In the rows, zero is written as 128.
A single turn carries every row of the set below to another of its rows. Some are shown first; where does it send the rows asked next?
Gudi: [139 107 147 128  87 161 138 150 124 163 139 125 113 128 130 158 145  99]
Kig: [134 105 103 140 105 121 124 144  84 140 166 110 122 140 165 160 149 127]
Batif: [141  99  75 137 102 134 127 167 106 129 127 140  98 138 129 123 139 140]
Vidu: [105  80 117 113 148  97 124 144 120 125 133 100 113 113 137 136 112 151]
totig: [110  89 108 152  89 131  98 134 126 128 141 118 111 112 100 126 164 104]
kegin: [136 105 108 131  92 127 111 147  76 135 161 115 122 114 162 155 151 135]
damo: [113 103 123 131  96 108 165 157 131 129 150 124 124  96 149 144 102 111]
varam: [148 128 150 147 122  99 139 102 113 146 120 102 122 110 137 123 126 145]
nanu: [142 122 140 145 124  92 144  98 119 147 112  98 131 108 139 120 133 137]
Pigo: [130 108 111 135 138  84 141 150 131 185 106 112  84  97 127 133 140 112]
lume: [128 102 116 135 122  81 147 152 132 176 100 122  74  97 128 130 138 117]
Nep: [115  81 108 110 138 113 112 134 143 126 139 104 105 133 118 149 107 144]
vugab: [111  85 103 143  94 133 100 119 134 125 142 115  99 115 106 129 169 112]
Pese: [106  94 107 151  96 132  93 124 132 122 146 116 107 108 111 133 165 114]
suna: [114  82 107 143  88 127  92 126 127 130 145 121 111 108 109 136 168 104]
zaz: [132 111 108 140 113 114 127 143  68 155 155 109 122 122 138 160 153 151]
Povo: [139 126 148 145 129  94 134  94 112 147 119  97 121 115 132 132 130 138]
Fup: [159 115  75 129  98 122 136 149 111 129 117 132  78 127 150 126 144 131]
Gilud: [142 103  76 114 102 145 114 156 103 136 126 142  94 125 140 128 142 139]
mozel: [123 103 112 131 132  90 140 154 128 183 101 108  71 105 119 141 137 124]
dobu: [145 101 142 121  93 163 127 143 121 155 131 136 114 132 129 153 142  94]
Ranab: [119  99 109 131 129  83 140 149 127 177 100 113  72  97 133 133 143 118]
tizam: [123 111 112 118 109  99 152 155 144 140 132 119 126 102 168 132  98 132]
kor: [102  85 111 157  91 126 102 129 124 128 149 119 104 108 105 139 166 116]
nav: [142  96 142 127  95 161 132 137 128 162 139 130 110 140 138 156 145  93]
mavak: [145 125 143 152 117  95 148  94 116 140 127 100 116 105 140 123 129 138]
luf: [138  98 146 117  87 161 138 150 124 164 137 130 104 135 135 150 139 101]
Govod: [147 112 145 152 121  95 143  96 112 144 110  96 119 109 135 122 127 137]
toged: [144 111 141 119  91 160 137 142 131 157 137 130 100 144 134 151 137  98]
geke: [130 118  97 129 113 105 153 157 137 148 140 116 123  96 150 147  89 122]
natu: [130  95 118 130 136  83 144 155 130 177  97 108  85  99 130 132 144 119]
gok: [124  68 108 120 140 102 132 130 113 123 141  96 105 115 129 139 100 146]

geke goes to Kig
mozel goes to toged
Now find these:
lume goes to Gudi
Vidu goes to Gilud
suna goes to natu
damo goes to zaz
Pigo goes to nav
Pese goes to Ranab

A single turn carries every row of the set below to another of its rows. Some are shown first; where does it send the rows asked next?
kifi: [114 133 161 130 136  93 154 119 133 116 133 107 119 135  97 141 122 116
 158 122 176]
sovib: [119 102 118 118 120 137 106 164 105 126 115 116 141 122 125 120 132 146
 138 133  82]
muzez: [114 128 159 129 144  98 160 121 130 118 132  98 116 130  97 143 133 113
 157 123 175]
Fenum: [ 93 140 147 155 143 138 113 118 119 117 115 115 153 103 102 105 141 115
 133 158 124]
rufel: [124  99 125 107 146 148 120 151 150 104 135 115 135 121 143 134  77 103
 138 140 151]
pepar: [136  91 129 122 133 157 126 150 141 104 131 108 148 121 130 136  79 103
 140 143 131]
ririp: [140 110 132  80 126 122 136 144 130 122 139  96 103 139 130 158 121 128
 156 102 134]
Buz: [ 63 123 121 118 135 115 114 145 124 122 111 104  99 140 126 139 121 146
 127 105 102]
domur: [ 64 139 142 105 137  84 122 138 122  88 108 133 131 128 130 130 126 142
 145 125 131]
Naz: [ 62 133 145 114 145  94 133 121 129  92 109 137 128 134 125 122 127 145
 143 119 127]
niv: [121 111 105 156 131 113 144 139 147 133 136 109 106 114  97 138  96 100
 131 160 151]
Lovit: [139 133 126 137 146 151 147 119 124 121 113  97 141 139 121 172 110 130
 144 143 137]
sabe: [140 112 159 114 135 110 126 152 150  93 155 117  89 122 106 126 110 113
 167 160 135]
gizak: [112  92 113 129 108 141 134 157 112 115 119 107 152 117 110 122 138 148
 144 135  91]
disem: [ 91 130 146 140 148 118 111 140 101 108 127 122 152  99 107 137 164 108
 138 158 125]
fenid: [119 107 115 116 126 134  95 163 114 134 125 123 145 123 122 129 126 146
 143 139  83]
lamaf: [100  83 143 118 122 109 101 120 119 121 124 117 129 128 117 104 150  95
 149 103 115]
Gaful: [134 125 157 125 146 116 121 146 167  90 141 112  86 116 111 127 107 114
 170 155 130]
Mig: [ 85 139 116 133 162 129 130 120 129 100  98 118 107 139 108 131 140 152
 152 143  93]
Ved: [133 117 133  83 126 127 130 153 130 123 140  88 101 140 125 154 114 130
 156 102 137]
tefu: [116 110 119 153 140 114 150 149 135 123 140 107 122  99  86 136 111  89
 136 160 158]
duvu: [146 100 150 104 128 104 119 147 140 101 158 122  96 116 108 130 116  92
 162 144 127]
nuna: [ 90 138 111 133 149 121 137 121 130  93  89 111 113 135 102 115 137 153
 160 145 102]
Tuluv: [140 141 114 132 149 151 144 117 129 119 114 102 136 139 117 168 111 127
 149 146 140]
deler: [ 85  95 145 110 115  93 114 143 119 127 118 128 124 126 109  96 156 102
 153 116 126]
Pevup: [ 75 125 116 124 138 116  97 138 121 122  98  93 101 143 128 134 116 133
 129 107 102]
Duv: [ 78  99 141 101 110 102 117 146 134 129 126 125 124 122 103  96 153 105
 160 122 129]
sof: [118 122 107 156 131 106 135 151 158 133 133 110  99 110 105 150  90 110
 133 152 141]
todiv: [ 92 136 142 151 144 135 119 127 107 112 105 120 153 105 108 112 152 113
 133 161 123]
dena: [114 105 120 108 144 135 129 151 171 102 126 121 132 116 143 132  78 108
 148 131 153]

sovib goes to todiv
sabe goes to rufel
Now find these:
duvu goes to pepar
sof goes to Gaful
Ved goes to Tuluv
Pevup goes to nuna
lamaf goes to gizak
ririp goes to Lovit
Naz goes to Buz
Duv goes to fenid

A single turn carries every row of the set below to another of its rows. Some are shown first; where does it send the rows asked next?
lupor: [145 146 146 113 119 156 161 126 150 120 134 140 138 128 146  81 126 140
 152 113 137 121 140 151 117 139 103  95 105]
vekon: [149 125 168 140  91 131 133 130 132 131 123 162 131 153 118 108 140 145
 145 130 153 103 111 122 122 140 110 174 128]
tul: [144 147 169 135  86 138 141 127 128 137 123 179 124 145 132 112 143 137
 137 142 151 110 116 120 127 132 114 150 140]
mepul: [120 125 162 156 129 153 142 125 165 103 155 123 151 123 122  88 113 155
 144 137 156 139 109 124 116 145 105 135 119]
gused: [144 110 184 135  88 135 151 116 123 118 129 158 113 170 142 125 123 137
 119 143 140 107 126 120 115 143 105 147 116]
gose: [130 155 113 127 106 140 145 113 133 141 125 130 112 147 141 112 122 112
 163 127 149 148 120 131 150 154 105 104 120]
suse: [110  97 113 144 157  98 113 139 140 124 118 108 144 132 117 142 124 106
  97  98 106 136  99 136 110 134 121 128 115]
Nesib: [138 123 117  96  99 109 127 141 146 135 100 134 122  87 144 115 130 131
  91 125 121 146 110 129 112 119  88 121 107]
Daf: [135  90 138 160 164 112 137 139 139 120 144 121 162 152 120 142 126 127
  96 115 112 109 111 160  95 128 135 145 124]
zapob: [158  77 145 143 151  98 142 133 137 111 132 127 153 127 111 139 138 113
 100 103 123 122 118 166 105 126 143 149 119]
Vogaz: [140 139 177 133  83 139 152 120 123 127 126 177 113 156 145 121 132 131
 122 148 144 112 125 119 123 132 110 135 133]
Vavon: [129  70 141 146 150  95 122 133 127 128 124 101 137 159 128 142 113 122
  99 109 117 135 110 132 100 143 112 135 118]
Kogob: [149 139 117 140  96 121 154 112 137 133 144 141 109 129 141 132 116 138
 161 134 164 158 104 147 152 138 122 120 123]
vutil: [142 124 121 150 121 138 160 114 140 130 163 138 119 158 150 152 109 156
 139 154 151 142  99 145 134 152 125 130 114]
pibed: [125  91 145 129 151 103 123 135 136 123 117 112 154 131 115 136 141 112
  91  94 101 115 118 153  92 128 132 127 110]
Sefu: [138 128 175 139 105 140 155 118 155  94 146 138 134 109 136  82 109 140
 142 124 156 138 131 137 118 123 105 103 112]
zadun: [126 139 167 143 116 151 150 126 159 108 151 135 146 115 135  79 114 158
 147 129 152 134 122 136 113 130 103 112 121]
vodob: [125  93 132 160 164 114 124 142 149 120 128 128 156 134 111 139 137 112
  98 124 112 136  98 120 126 128 126 170 133]
dur: [125 103 128 141 155 107 118 133 134 130 119 130 150 139 119 159 143  99
  84 112  97 120 105 135 113 123 141 135 114]
dib: [141 106 175 145 112 136 153 111 157  79 147 130 130 113 125  95 107 127
 134 129 162 148 124 128 124 136 109 120 103]
tepiz: [139  74 129 141 145  88 121 146 135 127 115 111 141 134 110 128 128 125
 116  93 127 138 102 138 110 142 113 161 127]
Muze: [117 150 135 131 104 136 132 102 145 146 127 106 148 117 136 137 142 106
  95 156 103 127 123 147 124  98 123 113 107]
mimu: [133 140 118 144 105 133 159 113 137 138 153 136 109 144 154 138 110 150
 152 146 153 155 105 144 144 144 115 114 125]
mot: [125  99 121 133 153 105 128 142 138 124 114 138 144 126 116 154 149 103
  84 106  96 124 104 142 117 126 136 150 120]
Kekub: [115 150 108 132  98 125 147 126 154 124 119 132 138  93 124 121 140 106
 102 135 106 125 116 160 137  93 108 148 121]
beriv: [116 157 105 138 100 110 124 141 133 131 124 137 142 119 122 112 119 115
  98 128 141 100 104 176  85 124 110 117 135]
lunob: [133 136 135 104  96 114 140 121 127 138 118 122 134 108 132 128 140 115
  84 138 140 124 121 177  79 138 122 100 123]
Liko: [139  77 151 148 154 108 130 123 139 112 124 122 142 134 119 151 135  95
  86 126 113 147 113 119 126 127 133 148 118]
goka: [118  88 120 127 154  97 122 136 140 125 114 107 139 120 116 145 137 108
  95  97 107 148 104 140 111 140 125 131 113]
Vovak: [142 163 142 124 110 158 154 129 135 119 121 187 123 142 141 106 140 105
 125 140 140 113 127 122 135 142 113 120 129]
Dop: [146 164 150 120 112 161 147 123 134 131 122 179 130 143 139 109 149 108
 128 144 143 116 127 118 131 145 122 115 127]
tem: [126 150 111 119 106 142 158 117 135 135 123 134 106 142 145 112 124 117
 157 127 144 153 122 136 150 159  98 111 123]
zukon: [170 120 118 145 105 118 152 113 140 119 148 149 116 131 130 141 119 137
 154 133 169 146  99 150 149 141 134 141 111]
sibi: [124 143 114 129 109 116  97 136 143 151 115 123 141 122 146 115 110 132
  99 137 119 124  99 114 104 110  92 103 105]
tik: [117  96 132 138 152 102 125 146 139 116 118 121 153 130 112 129 134 113
  93  88 100 108 112 156  95 125 123 139 117]
zirek: [145 150 140 124 116 151 154 127 149 114 135 145 137 132 143  78 115 132
 154 108 139 113 138 149 120 130 102  94 104]

dur goes to suse
zukon goes to dib
Now find these:
Nesib goes to lunob
gose goes to zirek
Vogaz goes to mimu
Daf goes to vodob

A single turn carries every row of the set below to another of its rows. Some are shown first; where does it send the rows asked next?
sot: [ 76 137 148 148 129 128 138 116 135  96 147 133  91 141 105 159 100 140
 130 138 151 120 127]
luv: [141 136 167 147 131 133 163 163 140 128 112 109 116 113 137 120 126 122
 130 144 132 100 102]
funid: [118 140 153 130 126  98 136 107 166 115 131 182 133 119 109 158 146 146
 127 124 136 127 143]
Fuv: [ 93 139 171 136 133 133 127  95 134 122 146 125 117  92 118 115 135 134
 129 102 111 144 153]
daki: [124 121 125 129 113 132 135 151 130 105 153 140 156 117 139 118 121 145
 113 169 114  97 105]
rap: [112 146 134 151 125 104 106  86 169  92 107 145 112 110 129 152 140 133
 144 124 134 139 120]
koze: [123 153  99 122 141 131 136 162 145 104 130 131 126 139 127 153 108 124
 130 149 139  75 111]
mabuv: [113 130 175 153 134 124 149 148 134 131 162 156 121 116  98 112 135 135
  99 116 106 116 133]
ketam: [ 99 176 148 147 147 131 153 114 126 132 134 111 107 122 108 116 110 101
 116 109 123 119 153]
beb: [116 151 127 130 128 146 139 123 142 119 117 146 173 102 112 101 139 114
 149 144 135 142 143]
savo: [123 132 128 134  99 143 150 161 124 122 128 117 143 107 118 112 137 132
 107 172 123 116 106]
bam: [126 162 128 175 144 143 127 130 168  74 130 137 113 144 114 142 150 145
 100 144 114 106 115]
ketu: [128 120 130 129  98 139 138  99 144 115 171 139 115  86 138 137 135 162
 152 134 130 115 117]
bazo: [159 137 146 113 144  99 137 132 137 148 149 129 110 111 124 150 144 121
 114 109 111 105 115]
ril: [118 146 122 105 141 141 153 135 136 138 165 123 149  92 124 136 118 112
 110 113 142 118 154]
rilu: [119 118 124 128 117 118 148 111 153 154 158 116 127  84 113 126 144 100
 142 137 138 137 110]
ropu: [139 155 122 110 144 136 125 141 145 130 129 123 153  90 140 110 145 118
 130 112 100  98 137]
bida: [108 123 115 131 129 108 131 116 152 123 137 114 148  85 120 148 132  78
 153 129 144 119 135]
mafuv: [125 143 117 137 131 135 121 137 158 109 192 117 108 102 111 136 135 115
 118 130  83 137 116]
lazik: [116 137 121 152 135 137 144 108 152  72 146 125 174 125 128 151 137 136
 134 145 122  94 140]
rola: [125 158 135 157 129 136 140 127 153 102 105 127 148 119 125  96 140 128
 152 146 117 157 134]
Bibu: [115 137 122 104 136 149 112 154 126 141 118 122 124 132 144 129 143 112
 119 128 113 146 128]
fezi: [ 87 157  98 165 128 147 144 116 157 118 185 147 126 117 112 119 142 135
 111 128 124 128 132]
koveg: [145 155 172 126 143 108 149 132 159 101 136 149 131 124 139 109 136 138
 151 138 108 138 117]
Felek: [ 84 158 152 148 165 120 128 124 153  91 142 120  97 141 121 143 117 129
 140 126 103  85 127]
modof: [ 97 177 144 147 141 140 140 128 151  90 141 122 113 130 129 130 128 160
  83 154 101 117 115]
renar: [ 99 140 160 162 142 154 169 138 171 105 137 154 123 138 106 125 128 136
 145 128 152 105 136]
vatif: [114 121 149 150 113 123 149 139 147 141 108 142 120 109 108 168 135 130
 106 130 160  88 128]
mifam: [ 88 161 138 127 136 111 128 137 151 141 132 110  87  91 121 127 124 102
 103 137 124 143 109]
rup: [119 136 116 133 115 117 134 115 110 148 150 135 126 134  99 118 132 134
 130 152 164 133 120]
kubu: [127 151 125 154 147 139 102 148 139 119  95 138 109 144  92 114 137 112
 117 143 131 120 125]
muni: [ 95 146  97 160 154 155 141  95 157 115 139 109 123 132 106 128 150 116
 123 128 156  99 120]
Gar: [100 134 118 105  98 121 109 140 146 122 142 106 133 137 120 133 134 126
 153 135 156  89 118]
sase: [103 129 126 106 160 130 128 145 162  98 172 132 139 110 136 164 125 140
 135 129 123  85 128]
mit: [138 110 113 149 121 139 142 112 174  88 150 130 148  99 133 147 156 120
 141 135 121  84 124]
mebu: [137 136 138 150 131 161 106 132 174  86 115 141  98  96 134 132 142 138
 139 125  97 103 123]
Riteg: [114 147 129 147 146 152 136 117 119  93 114 151 111 100 123 125 116 143
 115 105  92 146 128]
kef: [106 170 139 152 141 123 134 130 147 140 139 122  94 127  94 121 139 124
 101 145 131 160 103]
rak: [133 132 116 131 157 144 117 114 158 106 145  81 103 117 105 145 143  95
 130 130 116 107 104]
Vas: [ 99 145 128 149 107 125 133 104 141  75 139 135 120 105  98 128 108 157
 148 112 134  88 116]
Vava: [143 148 133 121 152 129 155 122 175 122 126 128 111 132 132 163 137 123
 161 119 157  94 121]
nis: [105 163 143 146 128 121 115  99 154 113  92 123  95  99 111 146 139 121
 143 119 142 144 140]
Levil: [112 133 138 143 112 107 112 127 141  99 128 117  77 114 138 163 122 151
 108 144 121 100 104]
mebe: [111 119 127 128  96 112 114 120 141 111 131 136 108  98 122 169 137 136
  99 148 139  97  93]

kef goes to rilu
funid goes to koveg
Now find these:
nis goes to beb
Fuv goes to ropu
ketu goes to mebu
rap goes to rola
mafuv goes to rak
ketam goes to ril
bazo goes to Vava
mifam goes to bida
Bibu goes to Gar

A single turn carries every row of the set below to another of its rows. Some are shown first; where does it send the rows asked next?
tob: [ 73 151 153 121 129 118 131 125 149  58  89 163 160]
Fir: [ 79 139 122 135 119 113 127 131 158 109 105 190 197]
Nofur: [ 88 161  96 128 131 159  97 104 143  87 117 113 172]
zizem: [107 139 123 147 144  96 127 117 147  99 143 127 190]
reva: [105 175  90 116 140 145 124  99 162  77  95 130 158]
pifu: [ 93 172 105 111 143 159 119  97 135  96  88 135 147]
Kade: [114 153 133 128 157  94 152 110 142 108 110 153 161]
nid: [ 79 139 123 134 120 114 128 130 156 111 104 191 195]
sasiz: [ 77 151 147 125 127 113 131 127 160  50  95 160 167]
Kad: [119 179 152 131 140 155 103 119 135 111 129 152 199]
kot: [ 97 142 145 133 154 110 132 111 115 125 120 144 164]
zirap: [ 73 161 114 107 133 154  96 120 141 106 126 109 183]
Duze: [ 64 140 150 135 119 123 109 130 146  56 114 144 179]
denud: [101 175  98 111 143 151 125  97 150  87  87 137 149]
rafon: [129 182 139 136 137 143 107 121 158  96 134 148 208]
nive: [100 177  96  98 140 130 128 117 181  81 106 125 176]
Dagap: [118 151 123 134 154  88 150 112 156  97 119 146 172]
nem: [ 72 164 123  98 138 158 104 117 130 116 111 120 168]
Rilan: [ 78 137 122 137 117 115 123 132 156 110 110 187 200]
fozed: [ 75 136 126 136 118 118 123 132 151 114 108 188 197]
bareg: [ 83 163 103 110 131 144 100 121 160  92 130 106 191]
Pokep: [ 84 162 104 123 134 165  99 102 130  96 110 118 163]
Veme: [ 76 136 123 138 117 116 122 132 153 112 110 187 200]
Kolor: [ 76 137 126 135 119 117 125 131 150 115 105 190 195]
runa: [ 94 137 142 142 149 112 122 115 117 121 135 134 175]
bebu: [ 96 164  89 127 132 151 104 104 157  77 116 114 174]
moder: [127 188 153 122 146 150 120 115 140 112 111 167 185]
dup: [ 60 140 157 132 121 128 109 129 135  64 109 148 173]
kuz: [ 67 148 159 122 128 124 125 125 138  65  91 162 159]
Baga: [120 183 155 126 144 155 111 117 132 115 118 160 190]
dogo: [123 179 145 136 137 150 102 121 145 104 135 148 207]
Tun: [ 71 143 145 135 120 117 114 131 157  49 113 145 181]
fosuv: [ 62 143 161 126 125 129 116 128 132  68 100 156 164]
lek: [ 79 138 121 137 118 113 126 132 159 108 108 188 199]
Sebos: [ 99 181 105  89 145 134 136 114 170  91  91 136 161]
Vofo: [ 86 166 108 117 140 165 108  99 128 100  98 127 153]
pulen: [137 190 139 125 144 138 125 117 163  95 115 163 194]
Gop: [115 145 119 142 148  89 139 115 157  94 133 135 184]
Pove: [ 90 179 116  86 148 144 131 112 151 105  87 139 153]
losan: [ 94 170  95 106 133 134 114 121 177  82 122 112 188]
Vodu: [ 76 148 143 130 123 112 124 129 163  46 104 152 175]
tep: [ 79 172 124  90 144 155 118 113 134 115  95 132 156]
dafe: [105 148 142 128 158 103 145 110 126 119 110 152 158]
Nozop: [ 97 135 133 147 145 105 120 117 130 111 144 127 186]
fonuk: [ 78 139 125 134 120 116 127 131 153 113 103 191 194]
gunot: [135 187 136 132 140 139 117 119 165  92 126 155 204]
fanam: [103 170  86 122 135 146 116 102 165  73 106 121 168]
zumir: [133 191 147 122 148 143 125 116 152 104 109 168 186]

dogo goes to rafon
reva goes to denud
Now find these:
lek goes to Fir
Tun goes to Vodu
zirap goes to bareg
Gop goes to Dagap

